(in the rows, 128 means zero)
One turn moves every row onto another: examples first, then more rows asked:
Nar: [126 123 140  78 148 111 111 159 125 143 119 101 121 155 163 132 117 141
 134 156 154 137]
simut: [125 126 155 106 103  95 155 130 144 147 114 111 122 102 146 125 122 147
 124 141  95 136]
Pegut: [153 122 116  89 150 129 131 158 141 145 166 124 159 134 134 143 153 160
 143 131 120 136]
Pofuv: [135 121  97  79 148 134 132 126 121 140 140 102 163 156 151 142 141 113
 138 118 170 158]
limuf: [130 123 125 121 105 114 142  96 140 151 113 122 143 110 150 144 138  85
 128 103 103 175]
zud: [123 129 134  82 145 108 107 153 132 145 114  94 116 154 165 128 115 149
 136 141 152 131]
pirul: [137 120 131 131 104 111 149 101 136 141 111 127 146 117 144 155 138  85
 127 102 104 167]
Deg: [135 122 141 120 103 103 151 110 126 134  80 121 124 141 142 146 118  94
 113 126 128 144]
sigif: [125 117 139  79 151 107 116 152 124 142 112  95 117 153 170 138 120 144
 134 149 154 130]
mizat: [106 111 131  97 154 110 107 139 140 165 148  91 135 124 181 138 136 122
 165 117 121 175]
gutiv: [134 123  95  80 151 128 136 128 120 138 133 108 168 152 159 150 146 109
 135 125 167 162]
lasum: [160 111 150 117 104 110 150 124 138 145  97 140 120 136 126 139 128 131
 113 137 105 126]
dit: [139 126 130 130  98 110 139 102 135 140 106 126 142 112 154 153 135  90
 128 107 105 175]
Taz: [166  92 133 109 151 133  88 133 135 156 133 127 125 162 154 155 142 120
 149 105 128 145]
puguz: [152 108 148 124 107 108 162 129 132 139 103 138 120 131 124 148 128 130
 118 140  97 130]
pebu: [121 138 127 110 100 103 174 115 134 133 127 110 163  97 144 140 137 117
 125 123 110 160]
tupon: [111 113 133  97 153 109 103 135 140 158 147  90 133 116 189 146 141 125
 160 112 119 169]
ninel: [129 133 122 114  97 104 175 113 135 138 124 116 164 100 146 139 140 127
 131 121 109 165]
tibo: [155 114 151 120 102 104 165 128 133 136 102 135 131 133 127 145 129 135
 116 135 107 123]
res: [166  90 134 113 155 127  94 134 135 156 124 133 126 161 160 164 146 115
 145 112 124 148]
mafas: [125 125 159 119 100  91 156 129 142 141 118 111 129  98 150 136 126 141
 130 129  91 139]
gadif: [125 135 124 104 102 108 171 114 142 144 135 115 161  93 140 133 141 126
 126 125 101 160]
Zimu: [118 120 150 117 103  90 165 127 139 145 113 108 125 103 150 133 124 144
 133 136  94 143]
monop: [154 108 123  86 152 132 131 153 136 146 170 119 154 136 137 144 152 159
 147 129 123 134]
Rek: [166  96 137 113 149 126  86 139 136 160 125 135 128 164 159 154 140 117
 149 115 129 155]
Rep: [139 124 128 111 103 113 149 103 128 141  82 126 129 142 138 140 122  89
 109 126 134 150]
basa: [111 111 132  94 152 117  99 134 139 159 153  86 129 121 179 140 135 124
 162 106 121 165]
leku: [149 107 126  90 155 126 134 160 137 153 168 126 156 136 138 144 152 155
 149 141 116 143]
Tileg: [166  97 127 116 152 128  92 136 142 162 126 133 126 167 148 153 143 123
 148 104 123 144]
gumi: [108 120 127 101 155 116  96 137 145 160 149  92 127 121 174 141 136 119
 160 106 112 168]
dezet: [137 121  97  85 147 128 133 131 123 148 134 112 171 159 154 142 143 112
 143 125 168 168]
vebed: [127 129  90  83 151 130 135 129 125 144 131 105 160 159 146 140 139 110
 137 121 166 158]
Mim: [125 120 138  76 147 115 109 150 124 140 122  91 116 153 163 132 117 144
 135 142 157 129]
tusub: [138 128 133 116 102 111 150 114 123 129  84 125 125 137 139 149 119  93
 109 135 128 150]
Numuz: [155 107 124  89 154 124 139 155 136 147 163 124 159 133 145 150 157 163
 145 136 120 135]

Pofuv moves to Mim
limuf moves to lasum
ninel moves to tusub
And these:
Tileg moves to Pegut
pebu moves to Deg
tupon moves to res
leku moves to dezet

